These views show one set of named points, seen from different sides, and a view may be mirrored.
A view may leave some points out. In some views, one point has been moved. Which views, in the order they come, and which point in each? Write none if no view has one.

-- scene 1 --
In the rows, 128 means zero.
panel a:
  q_32 [137 208 188]
  q_217 [137 211 179]
  q_843 [115 154 176]
  q_42 [136 159 173]
  q_533 [130 198 166]
  q_120 [137 198 168]
  q_703 [129 210 165]
  q_620 [130 149 205]
  q_694 [148 187 168]
  q_321 [140 207 164]
  q_343 [119 163 204]
  q_604 [140 212 167]
panel b:
  q_42 [163 148 103]
  q_843 [163 161  86]
  q_533 [131 127  93]
  q_321 [126 117 100]
  q_694 [143 126 111]
  q_120 [131 125 100]
  q_32 [113 136 109]
  q_343 [144 178 102]
  q_776 [107 142 101]
  q_620 [157 180 113]
  q_703 [121 121  91]
  q_604 [120 117 101]
  q_217 [115 128 104]
panel c:
  q_217 [110 132 118]
  q_694 [130 143 136]
  q_533 [128 135 116]
  q_620 [149  97 160]
  q_343 [143  94 144]
  q_604 [113 142 115]
  q_42 [154 127 144]
  q_703 [119 137 107]
  q_776 [106 115 117]
  q_843 [164 111 134]
  q_32 [107 125 124]
  q_321 [118 144 116]
panel d:
  q_694 [141  82 189]
  q_321 [137  64 176]
  q_620 [117 133 184]
  q_343 [112 122 170]
  q_703 [134  64 166]
  q_533 [136  75 169]
  q_120 [135  74 176]
  q_843 [140 122 163]
  q_42 [144 112 182]
  q_217 [121  66 176]
  q_32 [114  71 178]
  q_776 [107  71 168]
  q_604 [132  60 176]
panel e:
  q_120 [128 123 118]
  q_620 [128 148 175]
  q_776 [153 138 117]
  q_321 [130 118 111]
  q_694 [123 113 131]
  q_533 [125 129 116]
  q_343 [133 156 161]
  q_703 [131 127 105]
  q_843 [105 152 151]
  q_42 [109 131 152]
  q_217 [144 124 114]
  q_604 [136 118 108]
panel f:
  q_217 [113 138 129]
  q_620 [141 150 190]
  q_42 [131 121 175]
  q_343 [126 154 183]
  q_32 [117 146 133]
  q_120 [114 125 140]
  q_703 [ 98 144 144]
  q_533 [108 125 142]
  q_604 [111 127 126]
  q_694 [129 120 145]
  q_321 [112 123 130]
  q_776 [108 154 135]
panel g:
  q_217 [180 111 148]
  q_533 [176 125 136]
  q_343 [127 129 156]
  q_703 [187 124 140]
  q_604 [187 113 138]
  q_776 [176 115 164]
  q_620 [114 122 146]
  q_321 [184 115 134]
  q_42 [138 127 123]
  q_694 [164 111 124]
  q_120 [175 118 134]
  q_32 [174 108 153]
Views with a point moved: panel f
  moved in panel f: q_703
